In the data rows, the value 128 means zero.
Here is a table of points, one per row:
[166 167 168 169 170 170 171 171 171 172 172 172 172 172 172 172 172 171
 170 169 168 167 166 165 164 163 162 160 159 158 156 155 153 151 149 147
 145 143 141 138 136 133 130 127 124 121 118 115]
[133 135 137 139 141 143 144 146 147 148 150 151 152 154 155 156 157 158
 158 159 159 159 159 160 160 160 160 160 160 160 160 160 160 159 159 158
 157 156 155 154 153 152 150 149 147 145 144 142]
[125 127 129 130 132 133 134 136 137 138 139 140 141 142 143 144 145 146
 147 147 147 148 148 148 149 149 150 150 150 150 151 151 151 151 151 150
 150 150 149 149 148 147 146 145 144 142 141 140]
[133 136 139 142 144 147 149 151 154 156 158 160 162 164 166 168 169 171
 172 173 173 174 175 175 175 176 176 176 176 176 176 175 174 174 173 171
 170 169 167 165 163 161 158 156 153 150 147 145]
[ 87  90  93  96  99 102 105 108 111 114 117 120 123 126 129 132 135 138
 140 143 145 147 149 152 154 156 158 159 161 163 165 166 167 168 169 170
 171 171 172 172 172 172 171 171 170 169 168 168]
[161 160 160 159 158 157 155 154 152 151 149 147 145 143 141 139 137 134
 131 128 125 122 119 116 113 110 106 103 100  97  94  90  87  84  81  78
  75  74  73  74  76  78  80  83  85  88  91  94]
[143 143 142 141 140 138 137 135 134 132 130 128 126 124 122 120 118 115
 112 110 107 104 101  98  95  93  90  87  85  83  81  79  78  78  78  80
  81  83  86  88  90  93  95  97  99 102 104 107]
[143 146 148 150 153 154 156 158 159 161 162 164 165 167 168 169 170 171
 171 172 172 172 172 173 173 173 173 173 172 172 172 171 171 170 169 168
 167 166 164 163 161 159 157 155 153 150 148 146]
[ 81  83  85  87  89  92  94  97  99 102 105 108 111 114 117 120 123 125
 128 130 133 135 137 140 142 144 146 148 151 153 155 157 158 160 161 163
 164 165 166 167 168 168 168 169 169 169 169 169]
[158 157 156 155 153 152 150 148 146 144 142 139 137 135 133 130 128 125
 122 119 116 113 110 107 104 101  98  95  92  89  86  84  81  78  75  73
  71  71  72  73  75  77  79  81  83  86  88  90]
[148 147 146 145 144 142 141 139 137 135 133 131 129 127 125 123 120 118
 115 112 109 106 103 101  98  95  92  90  88  86  84  83  82  82  82  83
  84  86  88  90  92  94  96  99 101 103 105 108]
[ 75  76  77  79  81  83  85  88  91  94  97 100 103 106 109 112 115 118
 120 123 125 128 130 132 134 136 138 141 142 144 146 148 149 151 152 153
 154 154 155 156 156 156 156 155 155 155 154 154]
[111 109 107 104 102 100  97  94  92  89  87  84  82  80  78  77  76  76
  77  78  80  82  85  88  91  93  96  99 102 105 108 111 113 116 118 120
 123 125 126 128 130 131 132 133 134 135 136 137]
[155 156 157 157 157 157 157 156 156 155 154 153 152 151 149 148 146 144
 142 139 137 134 131 128 126 123 120 117 114 110 107 104 101  97  94  90
  86  83  79  76  73  71  70  70  71  74  76  79]
[117 114 111 108 105 102  99  95  92  88  85  82  79  76  74  73  73  75
  78  81  84  87  91  94  98 101 105 108 112 115 118 121 124 127 129 131
 134 136 138 139 141 142 143 144 145 145 146 147]
[156 155 153 152 150 148 146 144 141 139 136 134 131 129 126 124 121 118
 115 111 108 105 101  98  95  92  88  85  82  79  76  73  71  70  71  73
  75  78  81  84  86  88  91  93  95  98 100 102]
[ 64  63  63  64  67  70  73  77  80  83  86  90  93  96  99 102 105 108
 110 113 115 117 119 121 123 125 127 129 131 132 134 135 136 137 138 139
 139 140 140 140 140 140 139 138 138 137 136 135]
[ 66  64  63  64  67  70  74  77  81  85  89  92  96  99 103 106 110 113
 115 118 121 123 125 128 130 132 134 136 138 139 141 142 144 145 146 146
 147 147 147 147 147 147 146 145 144 143 142 141]
[155 156 157 158 158 158 159 159 159 159 159 159 158 158 158 157 157 156
 155 154 153 151 150 148 147 146 144 143 141 139 138 136 134 132 130 127
 125 123 120 117 115 112 109 105 102  99  96  93]
[142 142 141 139 138 137 135 133 131 129 127 124 122 120 117 115 112 109
 106 103  99  96  92  89  86  82  79  75  72  70  69  71  74  78  81  84
  88  91  95  98 101 104 107 110 113 115 118 121]
[105 102  99  96  93  90  87  85  83  81  80  81  82  84  86  89  93  96
 100 103 106 110 113 116 120 123 126 129 132 135 138 140 143 145 147 149
 151 152 154 155 156 156 157 157 157 157 157 157]
[161 162 163 164 164 165 165 165 165 165 165 165 165 165 165 164 164 163
 162 161 160 159 157 156 155 153 152 150 149 147 145 144 142 139 137 135
 133 130 128 125 122 119 116 113 110 107 103 100]
[113 111 108 106 103 100  97  94  91  87  84  81  78  74  71  68  64  68
  72  75  79  83  87  90  94  98 101 105 109 112 116 119 122 125 128 131
 133 136 138 141 142 144 146 147 149 150 151 152]
[175 175 175 174 174 173 171 170 168 167 165 163 161 159 157 154 152 149
 146 143 139 136 132 129 125 122 118 114 111 107 103 100  96  92  88  84
  80  76  73  70  69  70  72  74  77  79  82  85]
[131 129 127 125 122 120 117 114 111 109 106 103 100  97  94  91  89  86
  83  81  79  77  77  78  80  82  85  88  91  94  98 101 104 107 110 113
 116 118 121 124 126 128 130 132 133 135 137 138]
[127 129 132 134 136 138 140 141 143 145 146 148 149 151 152 154 155 156
 157 158 158 159 160 160 161 161 162 162 162 163 163 163 163 163 162 162
 161 161 160 159 158 157 155 154 152 151 149 148]
[101 103 106 109 111 114 116 119 121 123 126 128 131 133 136 138 140 142
 144 146 147 149 150 152 153 155 156 157 159 160 161 162 163 163 164 164
 164 164 164 164 164 163 162 161 160 159 158 157]
[136 138 141 143 145 147 149 151 153 155 157 159 160 162 164 165 166 167
 168 169 170 170 171 171 172 172 173 173 173 173 173 173 173 172 172 171
 170 169 168 167 166 164 162 161 159 157 155 153]
[134 136 139 141 143 145 147 148 150 152 153 155 156 158 159 161 162 163
 164 164 165 165 166 166 167 167 167 168 168 168 168 168 168 167 167 166
 166 165 164 163 162 160 159 157 155 153 152 150]
[ 85  83  81  79  77  77  77  77  79  82  85  88  91  95  98 102 106 109
 112 115 118 121 123 126 129 131 134 136 138 140 142 144 145 147 148 149
 149 150 150 151 150 150 150 149 148 147 146 145]
[124 126 129 131 133 134 136 138 139 141 142 144 146 147 148 150 151 152
 153 154 154 155 155 156 156 157 157 158 158 158 159 159 159 158 158 158
 157 157 156 155 154 153 151 150 148 147 145 143]
[153 155 157 159 161 163 164 165 167 168 169 171 172 173 174 175 176 177
 177 177 178 178 178 178 178 178 178 178 178 178 177 177 176 176 175 174
 173 172 171 169 168 166 164 162 161 159 157 155]
[ 67  65  64  63  64  66  69  72  75  78  81  84  87  90  93  96  99 101
 104 106 108 110 112 114 116 118 119 121 123 124 125 127 128 129 129 130
 131 131 131 131 131 131 130 129 129 128 127 126]
[170 170 170 170 170 169 168 167 165 164 162 161 159 157 155 152 150 147
 144 141 137 134 130 127 123 120 116 112 109 105 101  97  93  89  85  80
  76  72  67  63  66  69  73  76  79  82  85  88]
[150 151 151 152 152 153 153 153 153 153 153 152 152 152 151 151 150 149
 148 147 146 144 143 142 140 139 137 136 134 132 131 129 127 125 123 120
 118 116 113 111 108 105 102  99  96  93  90  88]
[176 176 176 176 175 174 173 171 170 168 166 165 163 161 158 156 154 151
 148 145 142 138 135 132 128 125 121 118 114 111 107 103 100  96  92  88
  84  81  77  74  72  71  72  74  76  78  81  84]
[127 130 133 136 139 141 144 146 149 151 153 156 158 160 162 164 166 168
 169 170 172 173 174 175 175 176 177 177 178 178 179 179 179 178 178 177
 176 176 175 173 172 170 168 166 164 162 160 158]
[161 163 165 166 168 169 170 171 172 173 174 174 175 176 176 177 177 177
 177 177 177 177 176 176 175 175 174 173 173 172 171 170 169 168 167 165
 164 162 161 159 157 154 152 150 147 145 143 140]
[146 145 144 143 142 140 138 136 135 133 130 128 126 124 121 119 116 113
 110 107 104 100  97  93  90  86  83  79  76  72  69  66  68  72  75  79
  82  86  89  92  96  99 102 104 107 110 113 116]
[153 152 151 150 148 147 145 143 141 139 137 135 132 130 128 125 123 120
 117 114 111 108 104 101  98  95  93  90  87  85  83  81  80  80  80  81
  83  85  87  89  91  94  96  98 100 102 105 107]
[147 148 149 150 150 150 151 151 150 150 150 150 149 149 148 148 147 146
 144 143 141 140 138 136 135 133 131 129 127 125 123 121 119 117 114 111
 109 106 103 101  98  94  91  88  85  82  79  76]
[168 169 170 172 173 173 174 175 175 176 176 176 177 177 177 177 177 177
 176 175 174 174 173 172 171 170 169 167 166 165 164 162 161 159 157 155
 153 151 149 146 144 141 138 135 133 130 127 124]
[ 69  67  65  64  64  66  68  71  75  78  81  85  88  91  95  98 101 104
 106 109 111 114 116 118 120 122 124 126 128 130 132 133 135 136 137 138
 139 139 140 140 140 140 140 139 139 138 137 137]
[ 68  66  64  62  60  62  65  69  72  75  79  82  85  89  92  95  98 100
 103 105 108 110 112 114 116 118 120 122 123 125 126 128 129 130 131 132
 132 133 133 133 133 133 132 131 131 130 129 128]
[ 75  73  71  70  70  71  74  76  80  83  87  91  95  98 102 106 109 113
 116 119 122 124 127 130 132 135 137 139 142 144 146 147 149 150 151 152
 153 154 154 154 154 154 154 153 153 152 151 150]
[135 138 141 143 145 147 149 151 153 154 156 158 159 161 162 163 165 166
 166 167 168 168 169 169 169 169 170 170 170 170 170 170 169 169 168 167
 166 165 164 163 161 160 158 156 154 152 150 148]
[142 140 138 136 134 131 129 126 123 121 118 115 112 109 106 104 101  98
  94  91  88  85  83  81  79  78  79  80  82  84  87  90  92  95  98 101
 104 107 110 112 115 117 119 121 124 126 128 130]
[119 122 125 128 130 133 135 138 140 142 145 147 149 151 153 155 157 159
 161 162 163 164 165 166 167 168 169 170 171 171 172 172 172 172 172 172
 171 171 170 169 168 167 165 164 162 160 158 156]
[169 168 168 167 166 165 163 161 160 158 156 154 152 150 147 145 143 140
 137 134 130 127 124 120 117 114 110 107 104 100  97  94  90  87  84  82
  80  78  78  79  80  82  84  86  89  91  94  97]
[174 174 174 173 172 171 169 168 166 165 163 161 159 157 154 152 150 147
 144 141 138 135 131 128 125 121 118 115 111 108 105 102  98  95  92  88
  86  83  81  80  79  79  80  81  83  84  87  89]
[ 61  59  59  63  67  71  74  78  82  85  89  92  96  99 102 105 108 111
 114 116 118 120 123 125 127 128 130 132 134 135 137 138 139 140 140 141
 141 141 141 141 141 140 139 139 138 137 135 134]
[152 152 151 150 149 147 145 144 142 140 137 135 133 130 128 125 123 119
 116 113 109 106 102  99  95  92  88  85  81  78  75  73  73  74  76  79
  83  86  89  93  96  99 102 105 108 111 114 117]
[150 149 147 145 143 140 138 135 132 130 127 124 121 118 115 112 109 106
 103  99  96  92  89  86  83  80  78  76  76  77  79  81  84  87  89  92
  95  98 101 104 107 109 111 114 116 118 120 122]
[117 115 113 110 108 105 102  99  96  93  90  87  84  81  79  76  74  72
  72  73  75  78  81  84  87  90  93  96  99 103 106 108 111 114 116 118
 121 123 125 126 128 129 130 131 132 133 134 135]
These points spread out most along one direction. Take the direction at right angles to it along which they spread out most. Go by this last direction. For each point below, how far along it does it lie, from 0 to 99? The average is 50, and the first point in the table lies past the average. One standard deviation of the points above along it is 16.
[157 156 155 154 152 150 148 146 144 142 140 138 136 133 131 128 126 123
 120 117 114 111 108 105 102  99  96  93  90  87  84  82  80  78  77  77
  77  79  80  82  84  86  89  91  93  95  97 100] 59
[110 113 116 119 121 124 126 129 131 134 136 139 141 143 146 148 150 152
 154 155 157 158 159 161 162 163 164 165 166 167 167 168 168 168 168 168
 168 168 167 166 165 164 163 161 160 158 156 154] 48
[121 119 116 113 111 108 104 101  98  95  91  88  85  82  79  76  74  73
  74  76  79  82  85  89  93  97 100 104 108 111 115 118 122 125 128 130
 133 136 138 140 142 144 146 147 148 150 151 152] 29
[149 150 151 152 152 152 151 151 151 150 149 148 147 146 145 143 142 140
 138 135 133 130 128 125 122 120 117 114 111 108 105 102  98  95  91  88
  85  82  79  76  74  73  74  75  77  79  81  84] 64
[ 71  70  70  71  72  74  77  80  83  86  89  92  95  99 102 105 108 111
 113 116 118 120 123 125 127 129 131 133 135 137 138 140 141 142 143 144
 145 145 146 146 146 146 145 145 144 144 143 142] 28
[118 116 113 111 108 104 101  98  95  91  88  84  81  78  74  71  68  64
  68  72  76  79  83  86  90  93  97 100 104 107 110 113 116 119 121 124
 126 128 130 132 133 134 136 137 137 138 139 139] 29
[166 168 169 171 172 173 174 175 176 177 177 178 179 179 180 180 180 180
 180 179 179 178 177 177 176 175 174 173 172 171 170 169 168 166 164 162
 161 159 157 154 152 149 147 144 141 138 136 133] 71
[ 96  93  90  88  85  83  82  80  80  81  82  84  87  90  93  97 100 104
 107 110 113 116 119 122 125 128 131 133 136 138 141 143 145 146 148 149
 150 151 152 153 153 153 153 153 152 152 151 150] 28
[114 112 110 108 105 103 100  98  95  93  90  88  85  83  80  78  77  76
  75  75  76  78  80  83  86  88  91  94  97  99 102 105 107 110 112 114
 116 118 120 121 123 124 125 126 127 127 128 129] 31
[110 107 105 103 100  97  94  91  89  86  83  80  77  74  72  70  70  72
  74  77  81  84  87  91  94  97 101 104 107 110 113 116 119 122 124 127
 129 131 133 135 137 138 139 140 141 142 143 144] 27
[112 109 106 103 100  97  93  90  87  84  81  79  77  77  77  79  81  84
  88  91  94  98 101 105 109 112 116 119 123 126 129 132 135 138 140 143
 145 147 149 151 152 153 155 155 156 157 157 158] 27
[163 163 164 164 164 163 163 162 161 160 159 157 156 154 153 151 149 146
 143 141 138 135 131 128 125 122 118 115 111 108 104 101  97  93  89  85
  81  77  73  70  68  69  71  73  76  79  82  85] 69
[129 131 133 135 136 138 139 140 142 143 144 145 146 148 149 150 151 151
 152 152 153 153 153 154 154 154 154 155 155 155 155 155 155 155 155 154
 154 154 153 152 152 151 150 148 147 146 145 144] 54
